In the data rows, 128 means zero.
Every row has a hidden score from 0 to 40. What is each row's score? 20 is about the middle. The score is a weighted sum of the row's numbers plus the product of two more (or one squared), each taken from its middle value.
Array([171, 154, 145, 146, 147, 139, 140, 147, 153, 152, 160, 163, 167, 171, 167, 174, 167, 170, 153]) >> 25
Array([73, 61, 53, 54, 58, 64, 79, 97, 122, 144, 165, 187, 203, 201, 203, 199, 191, 184, 159]) >> 28
Array([156, 144, 136, 124, 139, 137, 127, 142, 148, 159, 167, 182, 191, 186, 183, 182, 182, 167, 156]) >> 17
Array([146, 142, 136, 129, 134, 141, 147, 157, 160, 158, 169, 165, 153, 167, 166, 167, 165, 169, 153]) >> 25
Array([177, 188, 187, 183, 187, 187, 173, 156, 154, 112, 102, 100, 77, 69, 68, 60, 58, 47, 64]) >> 17
Array([127, 135, 139, 137, 129, 124, 105, 99, 105, 110, 113, 119, 122, 127, 124, 133, 136, 145, 163]) >> 16
Array([126, 134, 147, 151, 154, 176, 157, 172, 167, 167, 153, 136, 135, 116, 118, 120, 115, 102, 107]) >> 19
Array([77, 77, 88, 90, 89, 94, 96, 97, 100, 95, 95, 93, 91, 95, 95, 97, 97, 95, 94]) >> 13
Array([118, 117, 139, 146, 158, 168, 163, 162, 153, 137, 129, 123, 94, 87, 78, 77, 68, 68, 69]) >> 35
Array([191, 193, 198, 203, 182, 177, 171, 150, 127, 108, 94, 93, 86, 85, 105, 112, 134, 150, 161]) >> 26
Array([38, 42, 48, 52, 55, 59, 69, 84, 102, 118, 134, 143, 147, 142, 136, 127, 116, 109, 105]) >> 20
Array([113, 107, 101, 107, 111, 117, 124, 126, 127, 126, 120, 121, 121, 131, 129, 138, 138, 130, 122]) >> 22
Array([76, 80, 97, 109, 123, 135, 145, 145, 147, 137, 129, 115, 100, 97, 89, 89, 82, 74, 81]) >> 20
Array([119, 120, 136, 145, 158, 166, 171, 160, 156, 151, 122, 118, 104, 104, 91, 98, 99, 103, 98]) >> 15
Array([104, 104, 103, 105, 110, 118, 129, 138, 142, 145, 144, 152, 156, 145, 143, 135, 132, 127, 118]) >> 23
Array([116, 111, 115, 114, 116, 105, 105, 106, 109, 110, 104, 108, 111, 117, 117, 114, 118, 116, 120]) >> 15
Array([112, 107, 111, 123, 135, 151, 158, 170, 169, 172, 170, 170, 147, 140, 135, 128, 120, 112, 104]) >> 31
Array([46, 50, 51, 55, 51, 49, 57, 72, 93, 114, 135, 152, 161, 158, 153, 145, 138, 135, 134]) >> 20
Array([124, 107, 100, 94, 93, 91, 101, 108, 117, 125, 134, 144, 153, 163, 168, 172, 167, 156, 146]) >> 24
Array([46, 52, 60, 66, 67, 67, 76, 85, 97, 112, 123, 130, 130, 128, 123, 117, 109, 104, 107]) >> 20
Array([151, 151, 161, 156, 183, 171, 165, 179, 154, 148, 146, 126, 107, 103, 108, 99, 101, 93, 98]) >> 28
Array([154, 145, 135, 132, 129, 133, 151, 147, 145, 154, 160, 185, 186, 199, 195, 204, 210, 202, 197]) >> 34
Array([156, 160, 163, 173, 174, 179, 185, 166, 150, 141, 127, 98, 82, 76, 65, 62, 63, 64, 81]) >> 12
Array([157, 146, 132, 125, 121, 126, 126, 138, 147, 157, 166, 183, 180, 190, 180, 175, 167, 164, 143]) >> 28
Array([119, 117, 113, 121, 117, 123, 131, 126, 132, 126, 121, 123, 127, 131, 133, 139, 140, 137, 123]) >> 24
Array([90, 79, 77, 77, 80, 88, 96, 110, 115, 121, 134, 143, 149, 156, 157, 159, 156, 151, 138]) >> 24
Array([110, 110, 104, 99, 91, 83, 80, 91, 102, 121, 136, 153, 161, 162, 155, 152, 146, 147, 149]) >> 19
Array([174, 178, 159, 173, 163, 182, 166, 166, 154, 133, 136, 133, 132, 136, 127, 120, 127, 126, 143]) >> 30
Array([104, 86, 82, 80, 85, 93, 102, 113, 124, 133, 145, 158, 173, 185, 194, 206, 206, 205, 186]) >> 34
Array([73, 81, 89, 89, 86, 82, 80, 85, 97, 105, 112, 120, 118, 115, 109, 103, 94, 92, 100]) >> 13
Array([145, 139, 135, 132, 131, 130, 140, 142, 144, 150, 149, 157, 155, 146, 143, 133, 132, 118, 100]) >> 24
Array([143, 146, 160, 158, 162, 170, 158, 155, 156, 150, 130, 133, 123, 119, 117, 114, 116, 113, 102]) >> 16
Array([129, 127, 126, 122, 119, 114, 115, 111, 110, 104, 107, 108, 114, 110, 115, 113, 113, 120, 118]) >> 15
Array([87, 87, 85, 84, 78, 75, 84, 94, 107, 130, 145, 161, 170, 170, 164, 161, 157, 152, 153]) >> 21
Array([91, 100, 101, 100, 95, 91, 88, 93, 103, 112, 120, 123, 123, 117, 106, 101, 89, 84, 89]) >> 11
Array([129, 138, 142, 145, 142, 147, 140, 150, 140, 130, 127, 123, 113, 105, 99, 101, 96, 97, 99]) >> 17
Array([106, 94, 85, 86, 85, 88, 99, 105, 123, 136, 148, 161, 175, 176, 180, 182, 183, 174, 152]) >> 23
Array([177, 170, 151, 139, 148, 144, 135, 131, 127, 125, 126, 136, 145, 139, 148, 147, 154, 151, 149]) >> 26
Array([134, 127, 116, 125, 120, 122, 134, 142, 148, 151, 159, 167, 170, 176, 176, 176, 179, 171, 165]) >> 29
Array([109, 118, 122, 127, 128, 118, 111, 101, 93, 84, 81, 70, 70, 68, 73, 79, 78, 84, 93]) >> 13
Array([140, 141, 145, 144, 138, 137, 124, 114, 99, 80, 65, 63, 53, 65, 72, 81, 91, 99, 114]) >> 17
Array([115, 127, 144, 154, 162, 164, 164, 161, 153, 147, 126, 113, 101, 98, 82, 80, 80, 76, 87]) >> 11
Array([163, 172, 180, 183, 200, 191, 187, 177, 166, 158, 137, 134, 132, 126, 102, 119, 98, 99, 131]) >> 20
Array([142, 133, 137, 143, 137, 138, 149, 144, 159, 155, 151, 156, 151, 148, 146, 143, 149, 149, 134]) >> 23
Array([125, 126, 127, 124, 120, 120, 113, 107, 100, 90, 92, 90, 86, 97, 103, 102, 109, 114, 131]) >> 15
Array([166, 168, 158, 147, 142, 130, 117, 115, 114, 104, 103, 109, 112, 120, 136, 136, 157, 167, 177]) >> 38
Array([89, 98, 105, 117, 133, 149, 158, 164, 154, 147, 142, 128, 118, 110, 106, 98, 97, 89, 89]) >> 19
Array([214, 205, 192, 215, 210, 204, 194, 189, 159, 121, 130, 102, 117, 107, 131, 132, 147, 150, 187]) >> 31
Array([129, 139, 143, 141, 139, 138, 124, 121, 104, 95, 85, 74, 79, 82, 83, 89, 93, 106, 122]) >> 15
Array([62, 50, 50, 49, 58, 64, 80, 95, 110, 123, 135, 144, 156, 158, 162, 163, 158, 148, 127]) >> 22
Array([233, 232, 248, 229, 241, 228, 211, 170, 108, 89, 54, 27, 0, 0, 4, 23, 27, 37, 72]) >> 7
Array([155, 159, 166, 157, 176, 173, 170, 169, 158, 149, 134, 139, 113, 110, 107, 102, 111, 98, 99]) >> 14
Array([129, 137, 136, 130, 119, 115, 114, 106, 106, 100, 97, 97, 97, 100, 98, 102, 98, 101, 102]) >> 22
Array([87, 91, 96, 93, 89, 84, 86, 92, 98, 110, 123, 133, 135, 138, 132, 128, 126, 126, 134]) >> 16
Array([128, 123, 125, 115, 125, 115, 132, 144, 160, 166, 185, 194, 206, 205, 201, 199, 189, 186, 176]) >> 28
Array([86, 109, 116, 124, 114, 105, 102, 97, 98, 101, 99, 95, 91, 87, 81, 77, 80, 85, 105]) >> 12
Array([156, 137, 141, 135, 129, 136, 156, 158, 158, 174, 169, 174, 187, 179, 183, 179, 189, 179, 160]) >> 36
Array([113, 111, 106, 95, 87, 81, 80, 88, 103, 120, 138, 155, 165, 162, 160, 149, 147, 146, 135]) >> 17
Array([166, 186, 186, 189, 190, 189, 185, 164, 140, 102, 74, 62, 20, 24, 20, 27, 33, 37, 57]) >> 32
Array([114, 123, 114, 109, 102, 90, 88, 95, 103, 113, 126, 143, 156, 161, 164, 162, 167, 173, 185]) >> 26
Array([137, 152, 147, 156, 155, 159, 157, 149, 137, 137, 121, 114, 108, 104, 97, 97, 95, 96, 96]) >> 22
Array([84, 109, 117, 138, 147, 156, 155, 158, 150, 141, 132, 117, 100, 96, 93, 90, 94, 93, 94]) >> 21
Array([96, 108, 118, 124, 125, 129, 133, 134, 134, 133, 131, 128, 122, 115, 114, 107, 103, 102, 117]) >> 19
Array([92, 89, 85, 82, 77, 75, 80, 94, 110, 127, 146, 164, 167, 165, 158, 149, 139, 132, 125]) >> 18
Array([128, 116, 108, 106, 103, 104, 106, 111, 116, 118, 129, 133, 136, 148, 151, 160, 162, 158, 142]) >> 20
Array([126, 128, 131, 140, 133, 132, 132, 131, 134, 138, 143, 138, 136, 136, 130, 121, 115, 115, 118]) >> 21
Array([145, 143, 136, 134, 131, 117, 109, 107, 101, 107, 103, 98, 101, 111, 115, 122, 126, 128, 134]) >> 17
Array([175, 169, 178, 176, 174, 150, 144, 127, 117, 91, 70, 55, 52, 68, 80, 94, 108, 117, 138]) >> 17
Array([96, 117, 129, 141, 149, 159, 160, 152, 152, 146, 125, 107, 99, 89, 91, 84, 93, 93, 99]) >> 16
Array([138, 133, 132, 123, 123, 112, 110, 108, 106, 115, 127, 135, 142, 156, 165, 174, 179, 192, 189]) >> 31
Array([115, 101, 90, 91, 90, 87, 100, 104, 114, 122, 133, 141, 152, 155, 159, 160, 159, 148, 136]) >> 21
Array([97, 100, 104, 104, 103, 100, 97, 92, 92, 83, 74, 76, 71, 70, 75, 76, 75, 71, 78]) >> 12
Array([79, 71, 66, 70, 68, 75, 87, 103, 120, 136, 155, 167, 185, 184, 186, 186, 179, 172, 157]) >> 28
Array([85, 99, 114, 131, 147, 161, 162, 172, 169, 155, 147, 130, 112, 101, 90, 88, 79, 84, 74]) >> 29
Array([130, 136, 154, 157, 162, 160, 179, 178, 165, 157, 146, 144, 136, 128, 122, 107, 105, 106, 101]) >> 20
Array([49, 44, 48, 51, 56, 60, 75, 89, 107, 121, 131, 141, 149, 148, 146, 141, 133, 124, 109]) >> 19
Array([78, 79, 82, 78, 74, 72, 78, 89, 105, 121, 138, 152, 161, 154, 149, 143, 132, 127, 125]) >> 18
Array([180, 179, 175, 173, 174, 157, 154, 148, 148, 144, 145, 152, 156, 154, 160, 151, 166, 165, 174]) >> 21
Array([109, 102, 100, 101, 100, 107, 115, 125, 135, 139, 151, 159, 165, 175, 170, 178, 186, 184, 177]) >> 23
Array([50, 53, 56, 57, 56, 57, 65, 79, 98, 118, 135, 149, 159, 154, 149, 141, 132, 131, 127]) >> 19
Array([141, 154, 157, 169, 174, 170, 148, 136, 112, 89, 61, 32, 18, 21, 22, 20, 18, 26, 35]) >> 5
Array([170, 165, 174, 168, 171, 173, 148, 149, 151, 151, 142, 133, 140, 118, 126, 117, 118, 111, 119]) >> 11
Array([115, 113, 111, 115, 115, 113, 110, 110, 110, 110, 105, 106, 102, 103, 105, 105, 106, 102, 96]) >> 14
Array([126, 132, 136, 129, 126, 107, 100, 100, 103, 104, 117, 129, 126, 134, 136, 136, 138, 150, 172]) >> 20
Array([178, 153, 140, 137, 129, 129, 134, 128, 127, 127, 126, 126, 145, 161, 171, 184, 187, 192, 187]) >> 31
Array([104, 104, 103, 95, 88, 78, 78, 85, 98, 113, 130, 140, 148, 143, 135, 129, 122, 115, 117]) >> 12
Array([32, 37, 42, 47, 51, 53, 65, 79, 97, 112, 126, 135, 139, 135, 127, 118, 109, 103, 103]) >> 15
Array([154, 136, 130, 121, 117, 115, 119, 127, 135, 144, 147, 165, 172, 171, 173, 173, 169, 161, 153]) >> 28
Array([99, 92, 85, 82, 76, 77, 88, 99, 124, 142, 164, 182, 192, 186, 180, 170, 159, 151, 139]) >> 21
Array([161, 179, 181, 201, 193, 196, 180, 158, 167, 153, 132, 129, 125, 122, 146, 155, 174, 197, 192]) >> 30
Array([54, 55, 59, 61, 59, 58, 66, 80, 97, 115, 131, 145, 152, 148, 140, 133, 124, 116, 111]) >> 16
Array([95, 101, 104, 101, 97, 90, 87, 89, 91, 101, 105, 112, 112, 111, 108, 98, 97, 93, 107]) >> 12
Array([121, 124, 132, 133, 141, 147, 149, 161, 152, 141, 149, 136, 132, 124, 119, 119, 119, 117, 115]) >> 18
Array([102, 103, 104, 103, 97, 86, 86, 96, 105, 118, 131, 145, 150, 154, 149, 149, 151, 150, 156]) >> 18
Array([182, 179, 174, 177, 180, 163, 153, 156, 166, 144, 149, 139, 136, 113, 127, 132, 137, 138, 126]) >> 13
Array([96, 93, 94, 99, 104, 110, 121, 132, 140, 149, 154, 160, 155, 155, 153, 141, 137, 126, 121]) >> 21
Array([68, 70, 76, 76, 79, 79, 87, 97, 114, 128, 144, 158, 158, 152, 145, 131, 121, 115, 109]) >> 19
Array([134, 119, 120, 114, 109, 117, 121, 132, 149, 165, 183, 195, 202, 193, 188, 189, 178, 173, 156]) >> 28
Array([147, 153, 159, 162, 164, 166, 165, 169, 154, 153, 139, 127, 119, 121, 118, 120, 116, 118, 120]) >> 23
Array([89, 93, 94, 97, 97, 95, 92, 94, 93, 93, 95, 94, 91, 96, 97, 100, 97, 98, 97]) >> 14
Array([136, 136, 134, 140, 144, 147, 158, 162, 158, 157, 171, 161, 151, 159, 147, 151, 152, 144, 146]) >> 23
Array([172, 174, 185, 190, 194, 187, 177, 169, 135, 125, 101, 79, 56, 40, 39, 45, 46, 40, 43]) >> 8
Array([195, 197, 191, 186, 191, 213, 183, 146, 149, 139, 145, 131, 147, 128, 141, 152, 163, 166, 183]) >> 19
Array([96, 98, 97, 96, 94, 89, 86, 94, 104, 113, 127, 130, 135, 133, 126, 120, 113, 111, 114]) >> 13
Array([104, 106, 102, 105, 110, 117, 120, 120, 115, 112, 104, 100, 101, 102, 107, 107, 108, 102, 96]) >> 19
Array([132, 129, 143, 157, 160, 166, 169, 161, 162, 138, 131, 114, 108, 103, 93, 96, 91, 92, 95]) >> 17
Array([178, 171, 193, 193, 196, 181, 170, 148, 118, 81, 67, 27, 16, 18, 15, 31, 44, 59, 79]) >> 2
Array([75, 78, 77, 73, 66, 61, 64, 76, 96, 115, 138, 154, 164, 159, 149, 140, 131, 122, 120]) >> 13
Array([133, 146, 152, 161, 162, 168, 172, 179, 163, 132, 119, 102, 91, 85, 73, 71, 71, 58, 68]) >> 26
Array([127, 135, 137, 140, 155, 153, 156, 164, 147, 141, 137, 125, 111, 112, 108, 99, 92, 95, 97]) >> 21
Array([164, 149, 141, 135, 129, 139, 146, 142, 148, 154, 157, 159, 170, 168, 165, 165, 162, 157, 145]) >> 28
Array([118, 110, 108, 112, 116, 116, 124, 126, 119, 117, 110, 107, 109, 113, 119, 126, 132, 124, 120]) >> 20
Array([104, 107, 106, 105, 105, 106, 108, 106, 108, 106, 107, 115, 118, 116, 121, 123, 127, 133, 133]) >> 18
Array([164, 152, 151, 147, 157, 153, 149, 161, 156, 151, 161, 152, 156, 151, 161, 159, 165, 164, 170]) >> 23
Array([76, 61, 56, 56, 66, 77, 89, 110, 118, 130, 141, 149, 157, 160, 164, 166, 161, 151, 129]) >> 24
Array([106, 120, 133, 142, 144, 161, 161, 154, 148, 147, 124, 117, 100, 83, 78, 72, 62, 57, 68]) >> 17
Array([140, 140, 137, 135, 130, 120, 120, 108, 101, 97, 94, 89, 88, 87, 92, 89, 95, 95, 93]) >> 13
Array([66, 70, 73, 73, 70, 64, 67, 73, 85, 98, 110, 119, 121, 119, 115, 110, 104, 101, 105]) >> 12
Array([101, 106, 102, 96, 89, 77, 81, 87, 101, 119, 138, 154, 169, 166, 162, 161, 157, 161, 164]) >> 19
Array([161, 165, 162, 156, 158, 155, 144, 138, 120, 101, 81, 69, 55, 63, 68, 67, 67, 58, 74]) >> 26
Array([96, 81, 77, 76, 78, 85, 98, 109, 122, 137, 147, 159, 172, 177, 182, 184, 186, 184, 160]) >> 25
Array([183, 181, 176, 162, 157, 146, 144, 149, 146, 139, 154, 144, 149, 140, 129, 134, 114, 131, 125]) >> 18
Array([134, 117, 109, 107, 103, 112, 112, 115, 117, 122, 127, 131, 135, 139, 143, 148, 146, 140, 127]) >> 21
Array([95, 105, 119, 128, 139, 160, 160, 164, 161, 158, 138, 132, 123, 103, 98, 87, 82, 75, 79]) >> 16
Array([143, 136, 137, 134, 135, 140, 145, 141, 149, 157, 160, 176, 170, 170, 165, 169, 171, 178, 172]) >> 24
Array([134, 129, 124, 123, 126, 124, 121, 122, 117, 118, 116, 119, 126, 125, 135, 141, 145, 148, 140]) >> 20
Array([165, 173, 172, 168, 184, 185, 174, 164, 156, 135, 125, 121, 104, 98, 97, 95, 117, 109, 131]) >> 20
Array([162, 176, 169, 182, 191, 187, 166, 163, 141, 120, 90, 80, 48, 45, 43, 34, 28, 18, 41]) >> 15
Array([180, 197, 184, 181, 195, 168, 173, 169, 148, 155, 135, 153, 139, 145, 147, 154, 160, 159, 175]) >> 37
Array([147, 159, 152, 159, 158, 158, 166, 166, 160, 158, 158, 151, 141, 134, 143, 146, 134, 139, 131]) >> 33
Array([138, 133, 119, 123, 122, 129, 127, 143, 151, 165, 175, 185, 193, 193, 186, 181, 186, 185, 163]) >> 26
Array([160, 175, 167, 161, 155, 148, 123, 118, 98, 93, 77, 67, 66, 80, 86, 97, 118, 129, 149]) >> 37
Array([159, 154, 147, 152, 159, 146, 136, 129, 119, 103, 90, 81, 81, 92, 100, 106, 126, 132, 145]) >> 18
Array([97, 86, 80, 77, 78, 79, 89, 99, 115, 134, 149, 168, 179, 184, 187, 191, 188, 188, 177]) >> 27
Array([84, 88, 92, 85, 82, 79, 82, 90, 101, 116, 133, 147, 159, 159, 154, 153, 154, 157, 161]) >> 17
Array([156, 147, 141, 132, 132, 131, 133, 142, 157, 156, 163, 167, 168, 168, 165, 168, 151, 151, 141]) >> 24
Array([136, 137, 138, 146, 154, 148, 149, 143, 133, 125, 113, 105, 91, 98, 93, 91, 93, 94, 99]) >> 14
Array([70, 77, 84, 85, 87, 83, 87, 93, 104, 116, 127, 138, 137, 135, 127, 120, 116, 113, 117]) >> 15
Array([91, 93, 89, 89, 85, 82, 86, 95, 113, 130, 144, 157, 165, 162, 152, 142, 135, 125, 124]) >> 16
Array([99, 89, 82, 79, 75, 74, 84, 96, 109, 127, 142, 155, 166, 169, 167, 163, 159, 148, 130]) >> 20
Array([92, 106, 105, 108, 103, 95, 95, 97, 103, 109, 116, 126, 128, 129, 124, 122, 119, 123, 134]) >> 17
Array([88, 89, 95, 95, 95, 97, 96, 93, 96, 95, 92, 89, 87, 90, 92, 91, 88, 90, 90]) >> 12
Array([150, 142, 133, 134, 137, 137, 151, 155, 162, 163, 176, 175, 185, 178, 183, 170, 175, 166, 153]) >> 23
Array([51, 57, 64, 68, 73, 74, 81, 95, 109, 124, 135, 144, 148, 140, 131, 122, 114, 110, 110]) >> 16
Array([140, 138, 140, 138, 129, 129, 118, 110, 107, 102, 95, 95, 89, 92, 95, 97, 99, 98, 103]) >> 15
Array([127, 123, 141, 144, 148, 164, 166, 167, 164, 166, 151, 144, 135, 127, 124, 113, 108, 110, 91]) >> 22
Array([113, 117, 140, 128, 152, 161, 165, 166, 160, 147, 139, 129, 118, 105, 104, 111, 113, 107, 112]) >> 13
Array([170, 156, 152, 142, 137, 145, 146, 139, 138, 160, 149, 165, 179, 183, 178, 185, 178, 170, 155]) >> 31
Array([49, 62, 70, 77, 75, 75, 81, 84, 95, 105, 110, 112, 109, 101, 90, 80, 69, 64, 71]) >> 10
Array([139, 147, 150, 146, 141, 145, 132, 125, 131, 126, 114, 111, 106, 98, 91, 91, 86, 76, 96]) >> 23
Array([156, 140, 128, 135, 152, 148, 148, 153, 162, 174, 168, 167, 172, 180, 178, 184, 182, 182, 157]) >> 26
Array([117, 105, 98, 96, 95, 99, 113, 125, 137, 153, 162, 180, 192, 180, 180, 173, 168, 156, 139]) >> 26
Array([134, 126, 126, 114, 114, 108, 107, 107, 108, 106, 113, 119, 128, 126, 133, 134, 134, 135, 140]) >> 16
Array([150, 151, 145, 146, 148, 144, 140, 122, 108, 100, 85, 72, 63, 64, 76, 76, 83, 88, 97]) >> 16
Array([172, 157, 152, 140, 142, 141, 146, 152, 157, 155, 157, 166, 166, 166, 168, 167, 164, 147, 142]) >> 28
Array([133, 143, 150, 147, 143, 128, 119, 108, 107, 101, 104, 102, 99, 103, 107, 110, 121, 136, 154]) >> 13
